The rows of R fall into a few groups, which share some directions, and each row is roughly a mix of its group's hidden directions.
R, 79 rows:
[[ -3 -17 -38 -31  39   6   0   2  24  19  36]
 [  5 -25  -5 -18   3   4   6 -22 -64 -20  24]
 [-23  31  -9 -10 -40  -2   4  35  39 -19  -9]
 [ 15  37  21  28  15 -32   0  -8 -41  26  -5]
 [  0 -55   5 -21  39 -21 -24 -17  -8   0 -10]
 [ -1 -15   5  24  25  -4 -61 -10 -29  -6 -19]
 [ 11   1  15  39 -35   2 -28   8  31  -3 -40]
 [-23   1 -25  -8  -3  21  20  -7  51  32  28]
 [ 11  29   0  31 -30 -46  24   3 -26   0 -18]
 [-15 -43 -51   0   1 -21 -25 -12  15  -1 -21]
 [-30 -11  22  -7  11  -8  52   8   5 -32  31]
 [ 35  -7   9  36   3   9  -8 -40 -18  20  38]
 [-12 -42  36 -19  35   8 -25  -7 -21  17 -16]
 [ -4  -9  50 -20  26  11  12 -18  35 -32  -5]
 [ 17  43   0  14 -21  35 -42  -9   7  19 -15]
 [ 11 -11  -7 -31   8   8  53   1 -44 -10  15]
 [ 20 -20 -44   6   8   3 -31  23  43  19  -4]
 [-24  16   2 -11  33 -20 -31 -15  28  39  23]
 [ -7 -30  21  12 -13 -21  22  -6  17 -26  54]
 [-21  17  -5   7  -8 -12 -12 -16 -67  -7  23]
 [ 29  38 -17  29   5  22  19 -19 -28  31   7]
 [-28  12  -2 -19  23  -5  19 -14  53 -26  24]
 [-14   4 -18   0  38  48 -29 -17  22   4  25]
 [ -6  53  21  17  14  23  34 -10  -6  20  21]
 [ 34 -19  20 -13  38 -22 -32  11  24   2 -28]
 [-43  -3 -40  25 -13  24  21 -18  25 -13 -10]
 [-27  -3   0  11 -45  15  46   6  13 -29 -16]
 [-24  18 -31 -28  30   0  29   5   2  21  41]
 [ 47  10  -4  -8 -17 -56 -11  19 -14   3   2]
 [ -5 -58  -1 -20  18  -7 -44  -1  -5  -2 -20]
 [ 11   8  27  12 -32   6  31   8  39  22 -37]
 [  6 -34   4 -11 -23 -12 -44  26 -19   6 -39]
 [-28 -18  10 -22  22  13 -14 -45   5  -6  44]
 [-30  15 -27 -25  35  -5   4  -7  -6  16  49]
 [  2  10  -2 -35  -5  30  40   8  38   6  33]
 [ 15  39 -12  14 -17 -44  40   0 -10  22   1]
 [ 12  18 -49  -8   8  -9  30  44 -17  17   3]
 [ 10  50  -4  39 -35  -8  20   7  -7 -23   3]
 [ 19  -6   7  26 -16  11 -13  21  -5 -58 -32]
 [ -2  20  23  35  -6 -14 -47   9   6 -30 -30]
 [-19 -10  -5 -23  33  25  12  -8  46 -24  30]
 [  4 -54  -4   4 -19 -47  12  16  -6 -11  20]
 [ 13   0   8  25 -30   3  31  27 -54  10   0]
 [ 16  19 -25   6 -40   0 -18  32 -17  21 -39]
 [ 37 -31  22 -20  34  -5 -10   8  -3 -38 -22]
 [-29  12  10  31 -34  32  27   1   2 -37 -13]
 [-30  -1  22 -30  46  20  18   6 -21 -11 -29]
 [ 20  -4   2 -38  42 -26  14   6 -43  10   7]
 [ -8  50 -27 -13   4  15 -14  -9  49   3 -14]
 [ 13 -47 -11 -20 -27 -21 -27  20   7 -30 -18]
 [ -7   0  11  -4  50  40 -38 -15   1  14  19]
 [ 15  57  17   7   9   2  34  -2  -6  25  27]
 [  7  15 -34  34 -42  -9 -10  22 -16  31 -17]
 [ -4 -10 -16  -2  14  -8 -39 -10  44  47  11]
 [-32  -1  31 -34  16  22 -31  10  15 -20 -32]
 [  3  20 -31 -23  18   6 -31   3   5  20 -53]
 [-33   6 -16  20  45  28 -11 -33   1  26   3]
 [ 32  25 -46  16 -16  -8 -24 -18  23  28   2]
 [ 23 -45  25  25  -3 -10 -10 -23 -23   3  38]
 [  1 -11  51  16   6  32   5  -5 -48  -1  10]
 [-25  -7  -9 -25  -2  24  44 -27  -7   7  42]
 [ 18  -5  31  33 -51  12 -22   7 -17   1  22]
 [ 44 -23  -6 -19  29 -18  -8  24  23  26 -26]
 [-27 -34  10  -4  26  48 -35 -10   6 -13  -4]
 [ 11  -1 -12 -39  45  -8  29  18  27  25  10]
 [  1 -25  58 -26 -10  29   1  20  -8 -22  -4]
 [-16 -53 -13  -2 -13 -34  -8  -3 -10  -4 -42]
 [ 19 -21   2   5  -1  -7 -34  -3  49  41 -19]
 [  8 -25   7  -2  28  15 -67   0  -9 -13  -1]
 [ 21 -49 -10   9 -31 -37 -24  15 -16   8  -3]
 [-31   2  21  19  45  23  -7 -28 -22  28  -9]
 [-20  31  14  34 -40   1   2  -1 -38 -26 -10]
 [-19   5  40   1  34  28  32 -20 -12 -17  26]
 [  1 -33  32  -1  48  10   3 -32 -28  -1  15]
 [-10  -3  -6 -41  28   9  49  -7 -15  -4  34]
 [ -1 -16 -11 -23  -7  16  42 -13  30  47  16]
 [  3  23 -10 -11 -16  15 -57   3  27  10 -34]
 [ -6  17  17 -10  56  37  -1 -32 -12   7  -9]
 [ -8  40  10  -4  13  21  50  -9   9  29  25]]

One row of each group comes first, with its name. Which group is each row after those in?
[  0   2 -29  11 -31 -36  42  20  18  -9  27] => N
[-11   0  11  -6  18 -14 -32 -20  44  48   7] => T
[  1  -5   1 -26 -11  50   2  15  38 -29  27] => W

[ -9  13 -29 -33  35 -12  26   9  -9  32  33] => T
[ 16 -37  17  10 -33 -13 -54  -5  11  -2  12] => N
[ -4  27  44  27 -26 -21 -15  -8 -27  -2 -31] => T
[ 44  35  14  15  -7 -39 -19  14 -29   0   5] => W
[-20  47 -11 -15  30  21  15 -18  40  -7   3] => N
[-19 -36 -17  16  25  -1 -51 -18 -11  -1 -24] => W
[-35   1  14 -27 -23  -3 -12  35  34 -31 -18] => N
[ 15 -36  26 -11 -30 -29 -14  22 -20 -26 -28] => W
[ -4  -9   4  20   1  -2 -56 -12 -29 -44   3] => T
